0: [3 6 6 2 5 3 6 0 5 6 4 6 2 3 3 6 5 5 3 4 2 4 3 6 2 6 6 2 7 5 5 8 6 6 3 4 5
 5 6 6 5 5 8 5 6 6 3 3 0 3 2 3 3 4 3 5 7 2 6 8 6 2 8 0 2 3 4 4 8 9 2 9 3 5
 5 8 9 2 7 5 0 7 3 8 3 1 6 1 0 3 3 5 5 2 4 0 5 8 0 5 6 5 0 6 5 4 3 5 4 7 1
 3 8 3 3 4 5 3 2 4 7 6 5 2 7 3 3 6 4 2 4 6 7 0 3 1 2 8 4 5 4 2 7 8 5 3 8 4
 6 8 4 8 5 5 4 4 6 4 5 4 7 5 5 3 5 6 4 2 2 5 6 6 3 4 3 2 3 2 4 8 3 8 6 2 2
 2 5 9 5 2 6 7 4]
1: [8 4 5 8 4 4 5 4 4 4 2 4 4 6 6 7 4 2 6 3 0 6 6 8 3 2 3 4 3 3 2 3 4 2 5 3 5
 3 5 1 7 5 4 7 2 2 8 6 8 6 8 3 0 5 5 1 3 9 5 5 5 5 6 4 7 6 8 0 6 6 9 4 4 9
 6 2 6 5 5 6 8 2 9 1 5 5 3 8 8 9 5 3 3 4 4 9 3 3 5 4 4 1 9 5 3 5 5 5 4 5 4
 1 0 4 3 4 4 8 9 5 6 3 3 2 3 4 7 3 2 6 2 5 1 4 3 7 5 3 7 6 8 3 5 4 4 5 1 4
 2 6 3 3 6 5 7 5 4 5 4 5 3 4 8 6 4 2 1 3 7 4 1 6 7 6 7 5 7 6 6 8 7 9 0 4 6
 2 6 3 5 5 4 4 5]
2: [1 6 8 1 3 2 7 1 5 4 5 6 2 7 2 5 3 3 3 3 3 6 2 4 4 6 8 5 9 3 6 9 4 4 4 4 4
 8 6 6 5 7 6 4 4 4 1 5 4 1 4 5 7 1 5 9 6 3 9 7 7 3 7 3 2 3 6 7 4 6 4 9 5 3
 3 5 7 6 5 5 3 7 5 7 4 3 6 0 1 3 5 7 3 5 2 3 6 7 5 7 4 5 1 4 6 5 5 5 5 6 3
 3 7 3 3 3 4 4 4 4 5 6 5 2 4 3 4 5 3 3 5 6 4 2 5 5 3 6 4 6 4 6 5 5 5 5 3 3
 5 6 6 8 5 5 4 5 3 4 4 3 6 3 3 3 5 7 5 4 4 4 4 6 7 4 4 4 4 3 5 6 4 6 5 2 5
 1 5 3 5 2 4 5 5]
3: [6 3 3 2 7 6 3 6 3 8 7 6 6 5 4 3 4 2 7 5 3 3 4 7 4 3 6 4 6 3 7 1 0 2 4 4 3
 5 3 3 6 6 3 4 3 4 2 5 4 3 6 5 5 5 5 6 6 5 5 4 7 6 3 4 5 4 4 2 4 4 6 2 6 6
 4 4 5 5 4 4 5 2 6 6 4 3 5 3 4 5 4 5 3 4 4 4 2 7 6 4 4 5 7 7 4 5 4 6 4 4 5
 4 3 4 6 6 5 5 2 5 2 4 4 7 6 6 4 4 4 5 5 6 7 4 4 1 6 4 7 8 5 4 4 5 6 5 7 5
 2 8 5 3 6 5 0 1 1 4 4 2 2 4 5 4 4 5 7 4 5 5 5 5 4 4 3 3 3 5 4 5 3 4 4 5 4
 6 2 1 2 5 6 5 4]
4: [5 5 6 4 1 1 5 3 3 5 3 4 3 5 2 4 4 5 7 3 5 5 6 6 5 8 3 5 6 5 5 4 6 3 3 6 3
 6 5 3 4 7 4 4 5 4 4 4 4 4 6 5 6 2 5 6 7 7 4 4 7 4 7 8 3 6 5 5 5 3 4 3 4 6
 3 3 4 4 4 3 4 6 3 4 3 4 4 2 5 2 5 4 1 2 7 3 6 5 6 6 4 6 2 2 7 5 6 2 4 3 5
 5 6 5 4 1 5 5 6 3 7 4 5 6 4 4 4 4 6 3 3 4 4 3 3 3 5 3 2 2 4 5 5 6 6 5 6 5
 2 7 3 8 5 5 5 5 6 3 6 4 4 5 4 4 1 4 5 3 4 3 5 5 6 6 5 6 3 6 4 5 4 4 4 5 5
 3 5 5 3 3 8 3 4]
5: [4 5 5 4 5 4 3 3 3 4 4 3 4 3 3 5 2 6 7 6 6 6 5 4 6 5 5 5 5 7 5 6 6 7 4 6 3
 5 4 6 5 4 4 3 7 5 4 3 8 5 5 6 9 3 6 5 3 6 5 2 4 7 1 4 5 5 2 5 3 3 2 4 3 4
 3 5 1 6 4 4 3 5 5 6 5 6 6 5 2 6 5 3 4 6 5 5 5 5 4 4 3 5 6 1 6 5 6 4 4 4 5
 4 5 7 5 5 6 6 5 4 5 1 4 5 5 6 3 4 4 5 2 3 4 7 3 5 2 4 7 0 3 6 5 1 6 4 4 7
 3 5 7 4 6 5 4 2 6 2 6 4 5 4 5 3 3 6 7 6 2 5 6 4 5 5 1 6 3 6 4 3 5 3 4 6 6
 4 5 5 2 6 5 5 6]
6: [5 4 5 4 4 3 5 3 6 6 4 4 4 7 6 5 2 6 5 3 3 5 6 5 2 4 4 4 5 4 5 6 2 2 4 4 3
 3 6 6 3 4 5 7 4 5 5 3 7 2 2 3 3 4 4 5 5 1 5 4 8 4 5 2 4 4 6 3 5 7 5 7 5 6
 4 4 7 4 5 5 2 3 7 6 4 5 5 2 5 6 5 2 2 5 5 3 5 6 4 3 5 5 5 4 4 4 5 7 6 5 4
 4 6 4 4 4 6 4 7 2 1 4 3 4 7 4 5 6 3 3 2 6 2 3 5 4 4 4 7 6 5 4 6 5 4 4 6 5
 5 4 6 4 5 7 4 1 2 5 1 4 7 3 5 4 5 4 4 5 3 3 6 4 6 6 5 6 5 3 5 5 5 7 3 6 6
 2 4 5 3 3 7 3 2]
7: [4 5 4 5 6 5 2 4 3 6 5 7 5 3 6 3 6 5 5 5 3 5 2 7 3 4 2 3 5 1 5 5 4 5 5 5 3
 5 4 4 3 5 5 3 4 4 5 5 0 6 5 0 5 7 4 5 4 6 2 6 2 5 7 3 5 5 2 4 4 7 7 1 4 3
 4 5 7 5 1 6 4 2 6 4 4 5 4 4 4 3 6 3 5 3 5 6 2 1 6 3 7 5 6 9 4 5 1 4 6 4 6
 4 0 3 8 5 4 4 3 6 6 6 3 5 6 4 4 2 4 5 8 3 7 4 5 6 6 6 4 9 6 3 5 7 7 7 7 6
 8 5 3 5 3 2 6 6 2 7 5 6 3 5 4 6 4 5 6 4 4 8 4 3 6 3 5 6 4 5 6 9 5 5 4 4 2
 6 3 1 5 0 2 6 4]
8: [5 4 8 6 1 3 6 3 1 6 5 2 4 3 1 2 3 6 5 3 4 6 5 7 6 7 3 3 6 7 5 2 5 5 4 5 6
 2 3 2 6 4 5 4 3 5 5 6 4 5 6 3 5 4 6 4 5 5 5 5 5 2 6 9 4 4 6 4 4 2 4 3 5 5
 3 3 4 5 2 4 6 6 4 5 5 3 3 2 5 4 4 6 2 3 6 2 4 5 4 5 3 4 2 3 4 4 5 3 4 7 5
 8 7 3 5 3 4 5 5 4 7 4 5 4 4 4 6 6 5 4 4 5 4 1 3 4 5 4 3 3 5 5 7 5 4 5 4 4
 4 4 2 7 3 4 6 5 8 6 5 7 3 3 3 6 3 4 4 4 3 4 6 6 4 5 5 7 4 4 6 2 2 3 5 3 3
 6 8 6 5 6 6 5 5]
9: [5 4 5 3 5 5 5 5 5 4 5 3 4 4 4 4 3 6 5 2 7 4 5 6 7 5 5 6 5 9 4 5 4 7 3 6 4
 5 4 6 4 4 5 3 5 4 3 3 7 5 4 7 8 4 7 6 6 3 5 6 6 4 2 3 6 5 3 5 3 2 1 6 3 5
 4 5 1 8 5 2 6 5 2 6 5 5 7 4 3 5 7 4 4 5 4 4 5 6 5 4 4 7 5 1 5 4 5 3 5 4 6
 6 6 7 6 5 4 3 6 4 7 2 6 3 6 6 2 6 5 4 7 4 4 7 4 4 3 4 4 0 3 5 5 3 7 2 4 6
 5 3 6 5 5 4 3 5 4 2 4 5 4 5 5 2 5 5 7 7 1 4 5 4 5 4 3 5 5 4 3 3 4 3 6 4 5
 5 3 2 5 6 7 4 6]
10: [6 2 3 3 7 3 3 4 3 5 4 4 5 2 5 4 4 5 5 5 6 5 5 3 6 4 4 5 2 5 4 4 2 4 7 7 4
 1 4 4 6 5 4 5 2 6 5 4 5 5 4 6 5 6 3 4 4 3 1 5 2 4 3 5 5 6 4 4 4 1 3 2 6 6
 6 3 3 4 5 3 6 6 3 4 8 3 4 6 3 6 4 3 3 7 5 7 3 5 4 3 4 3 6 3 5 2 5 3 5 4 4
 4 4 4 5 8 6 6 4 6 2 5 6 5 3 5 3 5 5 5 3 5 3 5 5 5 5 2 5 2 4 6 3 5 3 3 4 5
 2 4 7 2 6 4 4 1 4 4 6 3 4 6 6 6 6 4 6 5 5 3 5 5 3 4 4 7 4 6 5 3 4 3 3 7 6
 5 5 3 7 6 4 7 3]
11: [2 3 3 3 5 3 3 3 2 3 5 5 5 4 1 4 6 4 1 4 5 6 4 3 5 4 4 4 3 4 5 6 3 4 4 4 4
 3 5 4 6 6 4 4 3 6 6 3 4 7 6 4 6 4 5 5 8 8 4 6 3 5 4 7 6 4 5 3 6 2 6 4 2 4
 5 6 3 1 7 5 6 6 3 5 7 3 3 8 5 5 5 8 5 3 4 6 6 4 6 5 4 0 3 3 5 4 7 1 4 5 5
 5 3 0 5 4 2 3 3 6 5 7 5 6 1 3 6 6 4 4 6 5 4 5 3 7 4 1 4 4 4 5 5 6 6 4 2 4
 4 2 5 5 6 2 6 6 5 6 8 4 2 6 5 4 5 5 3 1 7 3 4 4 5 4 4 5 4 5 6 6 3 4 5 3 5
 3 7 5 7 2 2 5 6]
12: [8 5 3 7 4 6 4 6 4 5 2 4 4 2 5 6 4 7 5 4 4 4 4 4 6 5 3 4 2 5 5 2 5 6 4 8 4
 6 6 5 4 5 3 8 5 3 6 4 8 6 4 6 3 4 5 2 3 6 3 4 5 4 4 3 7 6 5 4 3 6 6 3 5 3
 5 5 8 4 4 7 5 4 5 4 6 6 6 8 6 4 5 2 3 4 6 6 4 1 5 5 2 6 6 3 4 5 2 5 5 4 6
 2 3 5 5 4 4 4 8 2 4 4 3 5 3 3 7 5 4 5 5 3 4 5 4 6 6 6 6 4 4 3 3 1 2 5 5 5
 4 3 5 4 5 4 5 6 5 6 4 4 4 2 6 5 3 3 8 5 4 5 4 4 3 4 5 4 5 5 3 5 8 6 6 6 6
 5 3 4 3 5 6 4 6]
13: [2 5 5 4 7 4 4 1 3 4 5 3 2 3 1 4 6 5 3 6 5 4 1 6 3 4 6 4 8 3 6 6 2 6 5 4 5
 6 2 3 9 7 4 5 2 4 4 3 1 2 4 5 4 3 4 6 6 3 6 7 2 3 7 4 4 4 2 5 3 5 0 5 3 6
 6 6 7 2 4 4 4 8 4 6 5 2 4 2 0 3 3 7 4 3 4 4 3 6 2 8 5 1 1 5 5 5 3 2 3 7 0
 4 5 4 6 8 6 7 2 3 6 6 4 5 7 6 1 3 7 6 5 5 7 2 2 4 4 8 2 7 5 1 4 9 7 4 9 2
 4 6 5 6 4 4 2 5 5 6 7 3 1 4 5 7 5 5 4 2 2 5 3 5 3 4 3 3 2 3 7 6 3 3 7 3 4
 8 3 3 8 4 6 5 6]
14: [7 2 5 4 6 4 2 6 4 3 5 7 7 6 3 4 6 1 3 6 3 5 6 3 6 4 6 4 4 4 4 5 4 4 4 3 4
 3 3 4 6 5 5 3 3 5 6 4 4 3 5 4 2 5 6 7 3 7 3 2 4 5 4 8 5 4 5 2 5 3 6 3 5 5
 5 2 4 5 4 4 6 2 5 4 5 4 1 6 6 5 4 8 4 4 3 6 3 5 4 4 4 1 6 7 4 4 6 4 6 4 6
 6 1 4 7 6 1 4 5 4 2 5 6 6 4 5 4 5 7 5 6 4 6 6 4 4 9 2 3 8 5 5 4 3 4 5 3 2
 8 3 3 3 2 1 3 4 3 6 6 5 4 7 4 5 4 6 6 2 7 7 3 5 4 5 5 5 5 7 5 5 4 2 5 4 6
 5 6 4 6 6 0 5 3]
15: [3 5 2 5 4 6 2 5 5 4 5 5 6 4 5 3 7 4 5 4 4 4 2 5 4 1 3 2 5 2 6 5 3 6 6 2 4
 5 0 4 6 5 4 2 5 5 6 7 1 6 7 1 3 7 4 2 5 7 1 5 2 5 8 5 5 4 3 4 6 5 5 3 3 3
 5 6 6 3 4 5 6 1 5 4 4 2 6 3 6 2 5 6 5 2 3 7 1 3 8 3 7 3 6 6 2 4 0 3 6 3 4
 7 1 4 8 6 3 5 2 6 4 5 4 7 4 3 5 5 4 6 6 5 7 4 4 6 6 6 4 9 7 4 5 6 7 6 8 5
 5 5 4 5 1 4 5 6 3 5 4 4 2 5 4 5 5 4 4 4 5 5 4 3 7 3 4 4 3 7 7 5 3 8 4 5 3
 7 6 2 7 1 1 6 3]
16: [7 5 3 6 5 4 5 6 2 5 1 3 4 3 4 4 3 8 4 3 2 3 7 4 2 5 1 6 1 6 2 2 5 6 4 6 7
 2 5 4 7 2 5 9 3 7 7 3 7 7 2 3 4 5 5 1 5 4 4 4 1 7 4 6 7 8 4 3 2 3 1 1 3 5
 6 5 4 5 4 4 6 4 4 5 2 6 4 7 6 3 4 2 4 8 5 5 4 0 3 7 6 3 6 2 5 5 7 4 6 9 7
 5 3 5 3 6 3 7 7 3 1 6 6 5 5 6 5 3 8 8 3 4 6 7 3 4 5 5 8 0 4 5 1 5 4 5 6 6
 2 0 4 3 6 5 7 5 8 5 2 9 3 8 4 7 3 4 8 6 5 4 2 1 2 2 4 4 6 3 3 1 6 4 7 7 7
 5 3 4 7 6 7 5 8]
17: [4 6 4 5 3 7 7 6 5 5 4 4 5 2 7 4 2 3 4 4 5 3 5 4 4 5 2 5 4 4 4 5 6 4 5 5 4
 6 4 4 2 2 5 7 6 5 7 4 6 5 3 5 4 8 5 5 2 3 2 1 4 5 3 4 6 7 5 6 4 4 4 2 8 4
 4 3 4 6 3 6 3 2 5 5 4 5 5 6 8 3 5 0 6 6 6 5 4 3 5 2 5 6 6 1 3 5 6 7 5 5 6
 3 6 5 3 6 5 5 6 3 3 3 4 4 4 5 5 3 5 5 4 3 5 8 7 3 3 5 5 4 4 6 4 3 2 4 6 5
 3 3 4 4 2 6 6 4 4 6 1 4 6 4 5 4 5 4 4 8 4 5 6 3 6 3 3 4 5 5 5 2 5 5 5 7 5
 4 3 5 4 4 6 2 3]
18: [6 6 6 4 4 4 4 2 6 5 3 5 5 6 5 4 2 6 5 3 4 4 4 5 2 4 4 3 4 6 7 5 3 3 4 5 4
 4 8 2 4 4 4 7 5 4 4 5 4 4 6 5 5 4 4 3 3 1 6 6 7 2 6 1 5 4 6 6 6 9 5 6 5 6
 3 4 6 7 4 4 3 3 7 6 0 5 5 4 6 5 5 1 4 6 7 2 3 7 3 5 4 7 2 5 2 6 3 6 5 4 2
 3 5 5 4 4 6 5 8 2 4 5 4 5 6 3 5 5 4 3 2 6 3 5 5 3 3 6 8 5 5 5 5 4 3 5 6 6
 3 6 5 3 5 8 5 2 1 4 2 4 7 5 6 5 5 2 3 5 4 3 4 5 6 5 3 5 6 4 4 4 6 5 4 5 5
 4 4 5 2 4 8 3 4]
19: [4 4 8 4 1 2 9 3 2 5 4 3 1 5 6 5 2 8 4 0 0 6 7 6 0 4 6 2 4 5 4 2 3 2 4 6 9
 0 7 3 5 5 5 6 4 4 7 4 6 3 5 4 1 5 4 2 5 2 9 3 6 2 9 2 2 5 8 5 5 8 5 7 4 7
 5 5 6 3 6 5 3 4 7 5 0 6 1 2 7 6 4 1 6 3 7 3 3 3 3 5 8 3 0 5 3 5 6 3 4 6 2
 4 3 6 1 2 6 7 7 4 5 7 5 1 3 6 6 7 5 4 1 7 4 4 4 1 2 4 8 6 3 3 7 3 4 5 6 4
 3 7 2 5 6 6 6 6 6 3 0 6 7 4 7 7 7 4 4 5 5 2 1 6 5 5 7 2 6 3 4 7 5 7 5 2 5
 4 7 5 2 6 6 6 3]
20: [4 3 3 5 5 6 4 5 8 7 4 5 5 4 6 5 6 3 5 7 5 4 3 5 5 4 5 3 7 0 6 5 5 6 2 4 2
 8 3 6 5 5 5 3 3 5 4 5 0 5 4 4 4 5 4 7 4 4 3 6 4 2 4 2 3 5 3 5 5 8 4 5 6 2
 3 6 5 5 1 6 1 4 4 5 3 3 5 5 3 3 5 4 5 6 4 4 2 4 3 3 5 5 5 8 5 5 3 6 3 3 5
 5 5 4 6 6 5 6 3 3 2 3 3 6 6 5 5 3 3 6 6 5 6 3 4 4 3 7 4 7 3 5 4 7 5 3 8 5
 6 3 4 4 2 2 3 4 4 5 5 3 3 4 3 3 7 4 4 5 4 5 7 4 5 5 4 4 5 3 6 5 4 7 4 5 3
 3 4 5 4 1 3 3 6]
21: [7 6 5 9 3 3 4 5 4 3 0 2 4 7 7 7 5 4 4 1 1 5 7 6 3 4 4 2 4 3 2 3 3 4 4 5 7
 2 5 2 4 6 3 7 2 2 7 6 6 5 5 0 0 4 2 4 5 8 4 4 4 5 6 6 5 5 8 2 6 9 9 3 6 6
 5 1 8 2 4 8 6 4 7 1 5 5 1 6 9 8 5 6 2 3 4 7 3 3 5 6 2 5 8 3 5 6 4 5 3 4 6
 1 0 5 3 3 5 7 8 5 3 4 2 3 2 2 7 2 6 7 2 5 2 6 3 7 6 3 6 4 7 4 4 4 2 6 0 2
 1 6 4 2 4 3 7 5 4 7 2 6 5 4 9 9 2 1 1 2 7 4 2 5 5 8 7 7 6 7 7 7 6 9 1 5 4
 3 4 3 3 7 4 5 4]

[4 3 1 2 5 5 3 8 2 3 5 3 7 1 5 2 7 6 4 4 9 4 5 4 5 4 3 4 3 5 4 2 6 3 6 4 4
 1 2 4 5 4 6 4 3 6 5 5 7 6 3 7 5 9 5 3 5 3 1 3 4 7 0 9 7 4 3 4 5 1 3 0 4 5
 6 4 0 6 6 2 6 6 2 1 8 7 2 6 4 5 3 5 5 7 4 6 4 3 8 6 4 5 6 3 4 3 7 3 2 4 4
 6 6 6 5 7 4 4 1 8 0 5 6 7 4 7 7 5 5 6 7 3 5 5 5 5 5 2 5 0 2 5 4 4 2 4 4 5
 3 2 4 2 4 5 4 2 7 5 7 5 2 6 4 6 8 6 7 6 8 5 4 3 1 5 4 7 4 3 5 1 1 0 2 7 5
 9 3 4 4 6 5 7 7] 10 5 9 11 14
[4 5 5 5 5 3 4 3 4 2 6 5 3 4 4 4 7 3 2 5 3 4 5 6 1 5 1 5 3 3 5 3 2 3 4 4 5
 4 6 4 7 5 6 6 3 7 7 5 2 7 4 1 2 3 5 4 4 6 3 5 3 4 7 6 5 6 5 2 5 5 5 3 2 7
 6 2 4 2 3 6 5 6 4 6 6 3 3 4 4 3 5 7 4 3 2 5 3 3 5 5 5 2 5 4 4 4 5 3 4 7 6
 3 2 4 8 3 2 5 3 5 6 7 4 5 4 5 7 3 7 4 6 6 3 3 4 6 5 4 2 5 7 4 4 4 6 6 5 5
 5 5 3 5 3 4 4 6 6 4 4 6 2 9 4 6 4 6 3 2 9 3 3 4 5 4 7 5 5 4 5 7 4 3 3 4 5
 3 5 3 7 3 3 5 4] 11 14 7 15 8
[5 4 4 4 6 5 4 5 5 3 6 5 7 5 5 3 8 4 4 5 3 4 6 4 5 2 5 5 7 4 5 6 4 4 6 3 5
 2 3 4 5 5 4 3 3 2 5 6 5 5 6 3 1 5 5 7 5 5 3 6 3 7 3 7 3 5 6 2 4 4 6 6 5 5
 5 4 3 4 3 6 5 4 7 5 4 5 3 6 5 6 3 8 2 6 3 6 3 6 5 6 6 3 6 5 3 6 5 3 5 5 6
 3 1 4 9 5 3 7 2 5 2 3 3 6 4 5 3 5 6 5 6 5 7 6 3 5 9 4 4 8 6 3 4 7 5 7 4 5
 8 6 6 4 5 2 2 4 5 7 4 4 5 5 3 5 5 6 5 3 7 5 3 4 5 4 4 5 5 5 4 3 4 2 4 4 4
 5 7 3 7 4 1 4 4] 14 3 15 11 7
[5 5 5 8 4 4 3 6 2 2 4 6 7 6 6 4 7 5 5 4 7 5 4 8 5 7 3 3 3 2 1 5 6 4 6 7 1
 5 2 3 4 6 6 5 5 4 7 3 5 5 6 2 4 2 1 2 4 9 2 5 3 9 4 9 8 8 1 4 5 1 7 2 5 3
 6 4 5 4 1 9 8 6 3 1 4 4 2 6 7 2 4 7 4 2 4 6 5 2 7 5 2 4 7 3 5 4 4 5 4 1 7
 6 1 6 6 2 1 5 4 4 5 4 3 7 4 1 6 0 6 8 5 4 3 5 3 9 6 6 2 2 3 7 3 6 6 8 2 6
 2 3 2 0 5 4 8 5 6 6 6 5 3 5 5 5 0 3 7 2 4 5 6 5 4 2 6 7 4 7 9 5 6 4 3 4 3
 6 1 1 7 3 3 3 8] 12 7 11 14 4
[5 3 4 4 3 4 4 4 3 6 4 3 4 3 5 1 6 6 5 2 8 4 5 5 3 6 1 3 2 6 6 2 6 4 4 4 5
 3 2 4 5 4 6 5 5 7 7 2 4 6 7 3 7 5 6 1 4 5 6 1 3 6 5 9 3 9 2 5 4 3 4 1 1 2
 4 4 3 6 3 5 6 8 3 3 4 5 4 4 7 3 6 5 5 1 2 2 6 1 5 4 5 5 3 3 3 4 5 5 5 4 6
 6 7 5 1 4 3 4 4 5 7 5 3 7 2 3 7 5 5 7 6 5 3 3 4 5 2 4 4 3 5 5 7 7 5 6 5 5
 3 3 1 4 1 5 7 6 9 3 8 3 3 7 2 7 3 6 5 5 4 4 5 1 5 5 5 3 2 5 8 2 2 1 4 4 3
 7 5 5 5 3 5 4 5] 8 4 11 17 5
[7 4 3 7 5 4 6 3 4 3 2 4 5 4 3 5 5 5 4 3 3 4 5 5 4 6 5 4 5 6 4 5 4 6 5 3 8
 2 3 5 6 4 4 7 5 4 6 5 6 4 2 6 1 5 5 2 4 4 5 4 4 5 4 4 4 3 6 5 3 7 4 6 3 7
 7 5 4 4 5 5 6 4 7 5 5 5 5 6 6 5 4 3 6 6 4 6 5 4 3 5 5 3 7 5 6 5 4 5 4 6 3
 5 3 5 3 6 5 6 6 3 5 5 4 2 5 6 5 5 6 7 3 4 3 3 5 4 5 6 7 4 4 3 3 4 3 4 3 3
 5 3 5 4 5 4 5 5 5 4 5 6 5 5 5 6 3 5 5 3 4 4 3 4 4 3 5 3 7 4 4 6 6 7 6 5 5
 3 3 5 5 7 5 6 4] 12 6 10 16 17
[5 2 4 6 5 6 4 6 7 4 3 5 4 4 8 4 4 4 6 3 9 5 3 5 9 7 2 3 1 6 8 4 5 5 4 7 3
 5 4 4 3 1 6 1 6 4 5 4 8 4 6 7 9 4 6 3 4 4 7 3 5 7 0 3 3 4 3 6 3 2 3 4 7 4
 4 5 3 9 4 5 2 1 6 5 5 6 7 6 3 4 7 2 2 6 3 3 5 4 2 3 2 6 9 2 3 5 5 7 7 3 7
 7 6 6 2 6 8 4 7 3 4 3 3 6 6 3 6 3 4 7 4 4 4 7 5 5 2 3 6 2 2 4 6 1 4 1 4 8
 5 5 6 3 6 6 4 6 2 4 6 5 3 2 5 4 2 7 6 8 4 4 8 0 4 4 1 6 4 4 7 4 6 1 4 8 7
 6 2 2 5 6 7 5 4] 5 9 17 12 10
[2 6 8 5 4 3 5 5 5 4 8 6 4 6 3 2 4 2 6 6 3 5 6 4 4 5 6 4 9 4 5 7 3 3 4 2 4
 7 6 4 4 7 3 3 5 0 3 6 3 3 5 4 6 3 4 9 4 5 7 4 6 2 8 5 5 4 4 4 4 5 6 4 6 3
 3 5 5 6 5 3 3 2 7 7 2 5 3 2 5 5 3 7 4 4 4 6 4 6 5 4 6 6 3 5 1 6 3 4 5 5 6
 3 5 5 7 2 3 4 5 4 5 5 4 3 6 4 3 6 4 2 8 6 6 3 3 4 6 4 3 7 6 4 4 5 4 5 4 3
 7 5 5 6 5 3 4 4 4 5 5 4 7 3 3 4 4 4 6 2 4 4 6 7 7 6 3 2 5 5 3 5 3 4 6 2 6
 1 5 4 5 5 2 4 4] 2 14 4 3 20
[5 5 3 3 6 5 2 4 4 6 4 4 4 1 5 4 6 5 4 6 6 4 5 4 5 4 3 6 5 7 3 3 5 5 3 5 5
 4 2 4 4 5 4 5 2 8 5 6 7 5 6 6 5 7 4 3 4 5 3 5 3 5 1 4 5 4 2 4 5 2 5 3 5 4
 5 4 3 4 5 2 5 5 2 3 7 5 4 5 6 6 4 3 5 5 5 5 5 3 4 4 4 4 6 2 5 4 4 4 3 5 4
 3 3 5 3 7 3 7 5 4 4 4 5 8 3 5 3 4 5 5 3 4 4 4 6 2 3 3 5 3 5 6 4 4 5 4 4 6
 3 4 6 3 5 5 5 3 3 3 5 5 6 6 6 6 5 5 5 6 5 5 7 5 3 4 3 5 4 5 5 3 3 3 4 7 4
 7 4 4 5 6 5 3 4] 10 5 17 9 12
[0 7 6 4 5 5 5 0 3 4 4 5 2 5 2 5 6 6 4 6 4 4 2 5 4 6 7 3 8 5 6 9 5 6 3 5 5
 5 5 7 5 7 5 4 6 4 3 2 0 0 5 4 2 4 3 4 7 0 6 5 8 3 8 1 0 2 4 7 6 8 3 9 4 4
 5 8 7 2 7 7 2 9 3 4 4 2 8 0 0 1 2 7 5 4 3 0 4 8 1 6 6 5 0 6 6 3 3 6 5 6 1
 3 7 2 4 3 8 4 2 6 8 8 5 3 7 3 6 4 3 2 1 5 5 0 4 4 1 8 2 4 2 4 5 7 5 4 9 4
 6 6 4 9 6 6 3 4 3 2 5 2 6 7 4 5 7 6 2 0 3 3 3 6 6 5 4 3 2 2 5 6 4 6 6 3 4
 3 6 6 3 1 5 5 4] 0 2 13 20 6
[3 3 3 5 7 6 4 4 7 4 3 6 4 5 6 5 6 3 2 8 7 4 3 3 6 5 3 4 3 4 5 7 6 5 5 6 3
 7 1 6 3 7 6 4 6 7 4 3 0 5 4 5 6 5 5 6 5 7 1 4 2 6 4 6 6 5 1 5 4 3 3 6 3 3
 7 5 2 4 3 6 6 7 1 4 6 4 7 6 3 2 3 7 7 5 0 6 6 5 3 5 3 2 7 5 6 3 5 4 4 2 5
 6 4 4 3 4 2 2 2 8 4 6 5 6 4 3 6 2 5 5 6 5 5 4 6 8 5 5 1 4 4 5 3 5 6 4 5 4
 3 1 4 3 5 5 4 4 7 3 7 4 3 7 2 3 5 7 4 4 5 6 5 4 3 1 4 4 3 4 6 3 3 2 6 5 3
 6 2 6 8 2 1 3 7] 11 20 10 14 15
[4 2 5 3 8 7 4 6 6 3 7 6 4 5 4 3 5 3 3 6 3 6 5 5 5 3 5 6 5 4 5 5 2 4 4 3 3
 1 5 5 6 4 3 5 3 5 3 7 4 4 4 4 3 4 6 6 4 5 5 6 4 5 5 4 6 2 6 3 5 4 5 4 5 4
 5 4 4 3 4 5 6 3 6 7 5 5 3 5 3 6 5 8 5 4 3 7 2 4 5 4 7 2 5 5 3 5 4 3 5 4 4
 5 4 2 7 5 4 5 4 5 3 4 5 7 4 4 5 5 4 5 8 5 5 4 6 7 6 4 3 9 6 3 4 6 3 4 6 4
 8 4 7 5 5 3 1 4 3 7 4 4 4 6 4 5 6 5 5 4 7 5 3 6 5 4 4 6 5 4 5 6 2 3 4 4 4
 3 5 3 5 6 2 4 3] 14 3 11 15 10
[3 2 4 4 6 5 6 5 7 6 1 3 4 2 9 2 4 5 2 6 5 5 8 2 3 4 1 6 0 6 4 4 6 4 3 5 8
 3 6 5 4 0 7 6 8 7 6 3 5 7 4 6 2 6 5 5 4 1 6 1 3 7 5 3 4 6 4 6 4 6 0 3 4 5
 6 6 2 7 6 4 5 4 3 6 5 6 6 6 5 5 5 3 6 9 5 4 6 2 2 2 5 4 5 1 4 4 7 6 3 4 5
 4 7 7 3 8 5 5 4 5 4 4 5 2 3 4 5 5 5 6 2 4 3 5 5 2 3 4 5 2 5 5 5 3 2 3 7 3
 4 1 6 3 4 6 6 5 7 3 3 5 4 6 4 7 6 6 4 8 4 7 6 4 4 4 1 3 5 2 5 1 5 1 4 7 4
 6 4 9 6 7 6 4 3] 17 10 16 5 9
[6 4 2 3 8 5 1 5 5 7 4 4 5 2 5 3 5 6 3 6 5 3 4 6 4 5 4 5 1 4 2 5 4 4 6 5 3
 4 3 6 4 4 3 5 3 6 3 5 5 5 4 6 4 6 3 3 5 3 2 6 5 7 1 7 5 4 4 4 5 3 3 3 8 6
 5 3 3 4 4 1 5 4 1 4 7 5 7 6 7 6 4 4 5 7 3 7 3 4 6 5 3 5 6 3 4 3 5 4 2 4 3
 5 1 4 4 6 5 5 3 6 3 2 6 6 4 5 6 5 5 5 4 5 4 5 6 5 4 2 5 4 2 4 4 4 4 3 4 4
 4 4 7 3 5 5 4 4 3 5 5 4 3 5 6 7 4 4 5 5 5 4 5 4 2 2 3 5 4 6 8 3 4 3 2 8 5
 6 4 4 4 7 5 4 5] 10 17 3 5 12
[4 6 5 4 7 5 4 6 6 4 7 8 6 5 1 2 6 2 4 6 5 6 5 2 4 5 5 4 6 4 5 5 3 3 6 1 2
 5 7 4 3 4 7 2 3 2 3 5 2 4 7 5 6 5 5 8 3 7 5 5 7 6 3 5 6 4 5 3 4 4 7 6 5 4
 4 4 4 6 3 7 5 4 5 6 5 3 4 5 4 4 6 7 2 4 4 4 5 4 4 3 5 6 4 5 3 5 6 3 7 3 6
 4 4 1 8 4 5 3 3 3 4 3 6 5 4 5 5 4 4 4 6 5 5 5 4 5 4 6 2 6 6 5 6 5 4 6 3 7
 5 5 5 5 4 3 4 5 3 4 6 4 5 5 2 1 4 4 6 4 5 4 6 6 6 7 5 4 3 7 4 5 4 4 5 3 6
 3 5 4 5 3 1 2 2] 14 20 3 11 4
